In the rows, 128 means zero.
One turn moves each row of this set onto another row. After a few examples, where does it send each row asked below?
Sefi: [ 90 122  89  97 129  99 109 128  95 118 110  99 148 104 128 124 133]
fifed: [120 128 108  93 125 156 134 123 136 105 104 174  88 115 138 106 136]
zedo: [112 141 100  84 119 101 115 135  97 100 148 103 135  96 108 137 151]
Nebif: [149 137 122  94  99 105  95 144 106 174 101 150 108 124  95 114 144]
Papag: [105 129 137 131 155 155 145 111 142 137 136 176 122 105 142 123 135]
tek: [123 151 158 108 117 106  93 177 120 115 133 130 122 161 126  98 132]
kora: [133 130 164 108 122  78 142 123 124  91 165 143 124 131 124 135 120]
butu: [131 130 159  85 102 118 124 150 132 174 102 144 108 106 107 112 128]
Siso: [105 119 130 152 140 142 166 128 133 129 122 131  99 149 164 144 106]
nir: [ 94 131 109  90 130  96 129 132 109 115 102  88 132  95 140 137 112]
Muza: [110 118 136 113 100 133 153 129 173 132 159 114 139 131 148 104 123]
Moru: [118 128 131 102 100 127 117 141 117 190  84 120 100 146 116 114 132]
Tivu: [119 116 130 137 105 137 113 100  93 157 171 139 125 152 163 144 142]
geto: [139 133 125  92 110 108  96 142 116 173  97 146 110 142  92 105 152]
Doti: [ 99 143 120  84 119 114 144 137 113 110 130  84 119  88 131 148 124]
Monib: [138 184 131 124 114 104 111 160  93 141 135 136  82 115 134 128 107]
Tuvu: [124 115  85 157 136 122 115 120 102 120 147 159 123 170 131 126 151]
Vefa: [153 128 126 142 146 136 141  92 116 130 113 178 109 107 133 136 152]
zonab: [155 140 109  89  95 124 118 116 103 115 120 143  64 143 153 140 121]
pip: [116 161 151 118 121 121 117 176 125 128 102 110 100 159 144 111 106]
Mep: [ 96 164 128 133 133 143 126 167 116 141 120 158 109  99 125  95 123]
Bag: [146 127 155 121 135  93 135 129 133  98 170 159 109 141 134 145 127]
Bula: [113  98 120 107 118 123 134  89 144 121 132 122 164 130 114 134  96]
zusig: [ 97 129 123 145 130 126 172 122 118 126 107 111 103 142 155 139  95]
lage: [150 143 120 103 112  93 121  96 136 147 111  90 115 142 125 172 134]
tofuf: [138 138 138 140 119 159 116 142 119 127 185 153 130 142 146 128 118]
fimim: [137 117  97 108 134 107 129  88 142 113 118 132 149 125 101 142  92]
Vosi: [114 123  81 147 136 107 119 116  92 110 134 151 138 158 112 112 148]
gotu: [142 152 109 150 146 167 121 145 127 123 153 167 120 130 137 123 114]
firam: [106 126 115  80 123  81 108 131 101 106 127  99 143  99 128 134 126]
puso: [112 107 135 103 104 120 117 101 143 147 138 107 161 140 119 136 168]
Rugo: [129 130 166  81 105 113 118 147 136 171 103 133 105 126 106 114 135]
dorag: [130 106  99 113 111 109 123  83 125 129 127 107 147 145 119 151  89]
nufep: [110 154 116 129 132 129  98 173 116 123 101 131 121 164 125  90 131]
rebo: [102 147 138 131  91 128 100 160  84 152 161 134 122 131 137 102 135]
Fufot: [163 162 114 124 145 109 121 102 111 133 138 162  86 126 140 163 118]
Fidor: [121 136 104 112 148 125 136 104 164 137  87 126 136 116 105 138 150]
tevip: [158 154  88 112 136 100 130 125 165 108 139 149 121 128 111 108 131]
zoled: [ 88 136  77 105 123 129 129 133  92 120 117  88 130 105 125 135 142]
feno: [112 101 129  90  79 153 114 118 109 122 147 147 105 146 156 110 150]
tunu: [117 122 127 106  88 131 116 143 105 193  92 127 110 131 119 114 131]
sesut: [162 127 135 144 113 127 133  86  94 145 126 143  97 131 155 161 137]
Murif: [142 140  74 135  94 116 126 115 128 145 140  96 113 167 151 128 117]
rutur: [134 104 160 137 115 143 138  92 110 139 145 160 129 118 150 135 157]
sof: [155 157 122 148 125 152 120 141 115 131 162 140 101 144 155 149  96]

rutur turns into Vefa
Mep turns into Monib
And these:
feno turns into fifed
butu turns into Nebif
Siso turns into Bag
Moru turns into Rugo
dorag turns into Bula
kora turns into Vosi
Sefi turns into nir
Fidor turns into lage
Tivu turns into Papag
pip turns into tek
zedo turns into zoled
Muza turns into tevip
tofuf turns into gotu

One turn moves each row of this set onto another row. After a few examples, where does it send each row asked below?
liluz: [106  85  93 131 122 103  90 133 153 137 142 111 100 117 125 101 164 100
 144 151  83 130 138 116 171 117 113 112 132 129 176 117 111 131 146 109
 109 174 171 166  69 171]
Lovok: [119  27 112 135 126 144 134 117 167 151 123 134 162 179 123  99 128 124
 171 140 146 112 124  90 135  96 110 159 159  90 152 104  34 152  95 158
 127 166  85 105  95 155]
fitu: [146  42 103 153 109 103  98 116 166 136 103 122 140 129 111  90 141 114
 146 143 129 109 132 122 185  73 111 136 117 115 181  96 107 110 116 147
 121 169 120 159  85 194]
fisa: [105  94  62 136 142 129 112 110 129 128 136 133 137 162 152 103 141 125
 148 152 134 124 116  66 133 106 107 154 166 113 150 114  67 132  92 141
 139 161 142 144  86 177]
vakel: [ 96  98 155 104 112 119 126 135 133 140 139 114 152 147  77  97 149  97
 123 110 100 121 117 118 160  97  75 141 206 135 158 122  95 154  92 122
 167 165 122 125 164  99]
Pegi: [ 95  43 146 152 120 101 134 111 168 159 144 141  97 117 102 113 177 104
 156 121  76 140 130 160 159 107  94  66 122 109 163 130  81 179 141 133
 113 161 110 123  99  95]
rosus: [113  72  95 180 133 108 134  70 125 126 115 165 137 143 134 111 149 140
 138 121 141 127 103 109 150  74  85 108 138 109 145 120  72 145  81 177
 151 145  94 136 112 138]
gal: [122  34 147 142 141 119 112 154 153 177 145  97 135  97  99  90 128 108
 143 159  64 103 122 171 152 126  95  81 151 118 155 144  73 160 152 118
 124 189 161  91 100 133]
zefan: [120  44 119 148 160 146 132 126 128 166 138 118 173 142 130  93 104 133
 142 158 115  98 101 124 117 117  92 122 183 105 128 140  33 160 103 154
 156 181 129  71 113 140]
ligu: [105 105 149 112 111 111 119 132 127 136 133 111 150 138  77  96 147 100
 117 111 101 120 116 120 171  87  74 142 197 143 160 120 113 142  90 126
 172 164 127 137 165 113]
Goke: [139  42  92 152 122 122 113 107 156 134 103 132 163 158 124  94 128 126
 153 140 151 108 121  95 160  74 108 155 139 104 165  97  70 120  91 163
 136 162  99 139  94 185]
padap: [101  98 158 104 108 110 122 139 138 141 141 109 144 138  71  97 155  93
 122 109  88 121 120 130 171  94  75 134 197 141 163 124 111 152 105 117
 161 168 131 131 160 102]
lek: [ 85  76  86 118 141 144 130 118 147 143 157 128 136 175 147 110 145 118
 164 149 119 132 121  67 112 127 111 145 180 101 140 120  37 165 105 132
 128 165 131 117  86 144]
Daf: [ 89  66 117 113 124 117 107 145 171 153 163 107  98 130 121 106 171  93
 164 151  71 137 145 119 148 136 116 107 148 114 169 123  83 163 158  96
  97 178 162 138  70 140]
vomi: [136  26 132 139 102 103 100 137 188 154 121 110 122 120  93  92 154  97
 159 141  95 116 144 145 189  92 111 117 111 112 188 101 103 129 144 124
 100 179 125 146  78 170]
lor: [ 80  62 113 105 135 136 126 140 167 157 169 118 115 161 132 113 160  99
 172 148  87 138 136  94 118 142 113 125 172 102 150 125  45 179 139 110
 106 178 143 111  78 124]
pilo: [112  30 140 136 153 139 129 144 147 179 152 108 151 127 113  95 118 118
 150 158  86 104 115 149 122 134  97  99 174 106 136 146  39 176 131 131
 135 188 140  67 107 122]
Sir: [ 99 101 148 109 111 114 123 130 130 135 134 114 155 147  78  95 149  99
 121 108 105 119 113 115 164  88  74 144 204 140 156 120 102 151  89 127
 172 164 122 132 165 107]
fegip: [107 104 153 110 107 107 117 135 132 137 133 108 146 134  75  97 153  95
 118 110  96 120 117 130 175  89  75 136 193 145 163 121 118 145 101 122
 162 166 131 138 162 109]
nuti: [ 93  54 115 162 138 124 153  83 141 144 134 164 136 159 132 117 149 131
 153 121 129 132 105 109 127  96  89 106 153  96 137 127  39 177  89 167
 144 149  81 106 115 104]
fivim: [ 96  96 160 104 108 115 126 139 137 142 143 111 148 143  74  97 154  94
 126 111  92 122 119 125 164 100  73 135 202 136 160 124 101 160 100 118
 163 166 124 125 162  96]
bam: [139  61  95 165 159 130 115 117 113 147 116 121 177 126 132  88 100 141
 124 160 127  93  95 122 137  99  88 127 171 116 136 136  64 129  92 162
 167 174 140 100 115 171]
Vifi: [115  11 151 123 107 122 120 144 199 167 139 110 126 139  97  97 155  93
 177 139  88 119 149 141 163 110 116 114 130  99 178 110  66 162 150 119
  94 183 112 114  80 137]
ket: [114  58 125 171 117  85 115  99 152 140 125 144 100  99 108 106 176 111
 138 124  88 134 126 159 183  88  90  65 106 123 171 124 112 148 134 140
 120 158 121 153  98 126]
des: [149  64  98 168 147 109  97 122 114 147 110 110 156  97 119  86 110 132
 116 162 108  95 103 145 164  94  88 109 145 126 154 134 100 113 112 149
 156 179 160 123 105 184]
kiz: [140  50 126 158 140 106  96 142 137 161 125  99 135  84 103  86 125 115
 122 162  77  97 119 170 172 108  91  88 137 130 162 139 107 128 143 127
 136 187 167 117  98 165]
risuz: [110  10 141 120 120 141 135 135 192 166 140 125 145 172 107 103 143 104
 183 138 114 117 139 114 138 112 116 136 154  88 160 112  33 171 123 134
 107 175  93  93  88 130]
bivo: [ 84  41 144 150 130 119 152 102 163 159 150 151 117 145 117 115 165 116
 163 118  95 140 120 136 131 111  92  83 145  97 148 133  44 194 120 146
 123 157  90 100 106  83]
Zoto: [121  75  99 184 122  89 117  81 132 127 110 154 118 114 122 105 161 127
 129 123 119 129 110 134 177  73  87  89 116 123 165 116 106 129 103 163
 141 149 112 160 107 147]
Menev: [113  97  65 143 131 108  94 114 133 124 128 121 122 131 141 100 151 118
 137 151 116 124 123  88 161 101 107 135 143 126 166 112 104 118 115 131
 132 165 162 171  77 190]

zefan turns into bam
fitu turns into vomi
And these:
Pegi turns into bivo
lor turns into lek
vakel turns into Sir

One turn moves each row of this set onto another row. After a few examples, where does it send each row asked below?
pimi: [126 145 149 173 150 108 129 122 130 131 172  74 159 155 153 161  86 166
  99 187 118 114 145 162 110 162 123  88  95 154 107 121 114  79  61 116
  84 117]
Turov: [128 177 152 108 158 137 172 170  94 167 114 157 137 187 128 146 127 178
 127 160 109 117  59 114 137 173  72  98 126 138 131 129 103 102 124 138
 103 130]
Gupa: [139 152 138  82 139 153 171 106  83 159 131 150 144 202 109 151 121 140
 111 187 115 126  66 145 113 159 100  94 129 119 104  92 102  62  83 136
  81  95]
Tora: [ 84 164 175 151 178 122 160 154 124 123 171 113 140 155 137 158 103 145
 140 156 144 129 123 109 148 158 109 105 107 126  99 119  81 134  56 132
  90 116]
tasir: [126 156 145  92 167 148 141 128  82 170 118 139 149 205 109 169 122 130
 127 171 119 118  61 114 123 157 102  83 116 123 124 109  90  75  60 152
  74 116]
kom: [159 158 192 122 140 127 174 111 104 168 118 146 185 159 124 135  99 198
 120 159 123 106  55 123 128 147  95 119 160 106 110  83 109  93 108 120
 128 107]
gos: [117 153 145  98 140 163 154  94  94 143  73 147 172 188 141 153  95 165
 144 206 127 109  93 134 126 154  86  84 122 117 145  98 115  94 121 144
 104 115]
legup: [137 144 174 159 190 100 166  99 102 116 155 127 191 146  78 133  84 154
 114 145 114 156 132 157 131 136  85 142  86 140 147 128 107 141  73 112
  86 150]
Zil: [142 131 174 162 171  99 138  67 112 149 135 128 166 144  83 169  70 129
 123 133 113 138 131 130 131 180  92 123 104 164 146 136 114 105  55  85
  72 160]
mome: [131 150 166 171 190 111 174  94  92 112 162 138 193 147  81 141  83 156
 110 152 102 155 134 149 135 126  80 147  85 127 151 127 104 127  86 122
  82 139]
Ren: [121 179 151 109 164 151 170 158 106 162 110 159 125 189 135 150 122 174
 139 159 107 118  65 102 139 170  76  98 121 139 129 132 103  87 109 145
  96 133]
dur: [133 139 160 156 165  83 181 111 121 151 139 153 153 145  79 170  79 162
 122 140 107 170 165 128 112 147  87 116 127 146 138 150 110  76 105 108
  67 167]
novag: [111 140 162 204 151 114 146  83  95 145 131 127 153 152  96 154  81 145
  99 146 117 154 144 128 115 154 104 131 108 177 110 149  88  93 103  63
  79 154]
Zolaz: [ 77 157 187 156 146 118 143 112 123 152 112 114 203 128 113 144  81 172
  99 158 102 107  76 108 128 153 127  94 121 115 130  78 153  93  93 136
 130 142]
tase: [ 96 151 144 150 182 108 112 157 121 148 120  93 166 165 117 175 106 131
 127 156 138 112 116  99 121 153 120  88 112 134 143 149 102 113  45 136
  84 132]
Vima: [ 81 157 178 133 137 122 184 135 136 146 171 133 152 164 103 131  89 162
  74 164  84 149  84 146 119 151 124 110 119 136  84  79 129  69  95 124
 125 128]
Sanug: [142 156 133 116 126 164 186  92  95 141 150 141 143 195 117 138 107 156
 100 188 108 127  85 173 120 152  97 104 137 127  97  96 111  43 108 122
 103  97]
soso: [142 128 182 152 173  99 131  71 111 140 135 135 161 144  81 172  57 124
 109 138 115 131 120 122 130 179  77 140 105 157 149 129 109  96  55  88
  84 144]
voda: [113 145 167 173 166  90 169 106 100 119 139 131 174 132  74 159  80 145
 124 143 125 182 135 132 100 124  90 140 126 149 112 151  92 105  87  82
  75 152]
gur: [136 136 134 111 132 159 147  85 103 159  66 125 185 163 130 154  91 187
 118 192 112  99 102 138 109 149  98  79 130 123 151 115 132  66 115 127
 111 116]
fove: [145 137 129 112 130 148 150  76 105 157  62 121 192 170 129 153  92 181
 122 194 112 103  95 139 116 144  98  96 129 124 151 111 126  68 115 128
 108 117]
Tuza: [ 92 155 126 162 172 130 141 159 121 129 150 102 114 183 127 151 106 147
 133 164 103 143 125 126 131 180  98  87  94 154 117 165 103  94  82 132
  76 131]
sak: [106 173 158 151 110 106 176 140  87 157 133 130 185 128 121 167  92 198
  72 187 112 155  91 145  97 150 111  79 120 151  80 101  86  78 122  91
  99 121]
Kelo: [101 163 162  97 169 157 161 123  99 134 104 148 152 193 138 156 107 155
 154 193 143 112  99 122 146 144  86  87 108 118 132  87  86 112  99 162
  94 123]
petuk: [126 159 134  86 149 141 153 127  75 173 125 139 156 199 106 180 128 120
 123 177 124 119  63 123 125 163 102  84 127 124 119 108  90  72  67 137
  72 117]
Sasep: [110 163 148 157 106 109 130 108  87 144 114 114 171 148 117 176  76 157
  69 196 130 125  83 153 103 185  98  74 114 175  99  87  99  64 110  80
 100 125]
dig: [144 175 172 112 149 146 171 142  98 175 110 169 159 177 128 141 120 184
 122 159 114 102  49 110 123 161  87 106 148 120 125 107 119  95 114 131
 115 115]
vazu: [102 155 161  97 154 162 161 111  87 141 101 145 165 187 143 164 106 158
 153 202 134 107 102 128 147 156  83  81 104 124 135  86  88 124 106 145
  97 122]
nogep: [100 146 170 170 154  96 163 107  93 109 140 118 178 131  80 151  84 160
 111 149 141 180 132 130 104 131  98 149 113 138 102 143  82 103  87  73
  94 152]
kotu: [155 149 134 112 125 151 184  89 100 145 145 138 142 201 112 138 108 161
 106 188 102 131  79 170 120 155  94 115 136 132  96  93 109  45 111 119
 100 101]
kan: [ 73 143 128 137 131 129 154  90 129 152 101 104 158 156 116 147  68 132
  73 184  90 138 105 146 123 164 126  88 102 144 126 108 143  45 106 139
 103 133]
kada: [150 160 194 120 142 136 164 122 101 166 123 147 180 158 121 134  94 192
 109 155 130 104  52 129 121 151  94 110 164 103 111  89 111  92 101 121
 136 102]
vavep: [121 159 151 163 154  88 135 148 137 119 139  68 179 124 160 150  74 188
 104 178 136 121 125 146 112 158 107 104 105 132 127 143 119  94  75 124
 108 124]
Bisod: [128 177 163 186 147  91 144 144 128 143 183  89 171 141 156 168  80 169
 106 164 123 130 108 139 117 162 127 105 130 129  93 145 109  74  64 111
  98 124]
Firos: [127 132 162 180 182  98 148 101  92 113 125 115 175 124  71 136  92 152
 105 138 119 145 128 133 106 137  77 137  94 166 137 130 110 126  79  86
  72 141]
Mal: [134 151 153 159 166  84 187 105 121 143 143 143 159 143  84 158  81 149
 123 136 118 180 157 143 123 148  95 125 124 147 133 158 106  91  99 105
  70 170]
Dimep: [104 184 148 157 119 126 148 122  81 123 119 113 218 124 122 167  97 185
  68 197 121 114  74 144 107 145 100 100  96 156 118  87 106 104 103  88
 116 121]
Saluv: [123 133 170 194 166 109 148  78 103 138 131 135 154 144  90 161  72 131
 114 144 114 151 146 130 114 149  90 130 111 184 120 140  96 108  88  72
  69 148]
Gagoz: [119 126 159 181 170  98 132 100  85 123 120 104 176 127  70 137 103 161
  89 139 133 133 130 126 101 144  95 134  90 164 131 121 103 112  78  76
  78 145]

Bisod turns into vavep
dur turns into mome
And these:
Vima turns into Zolaz
tase turns into Tuza
Gupa turns into dig
kotu turns into kom
Turov turns into vazu
gur turns into Sanug
Ren turns into Kelo
nogep turns into Gagoz
legup turns into Zil
Sasep turns into sak
Firos turns into Saluv

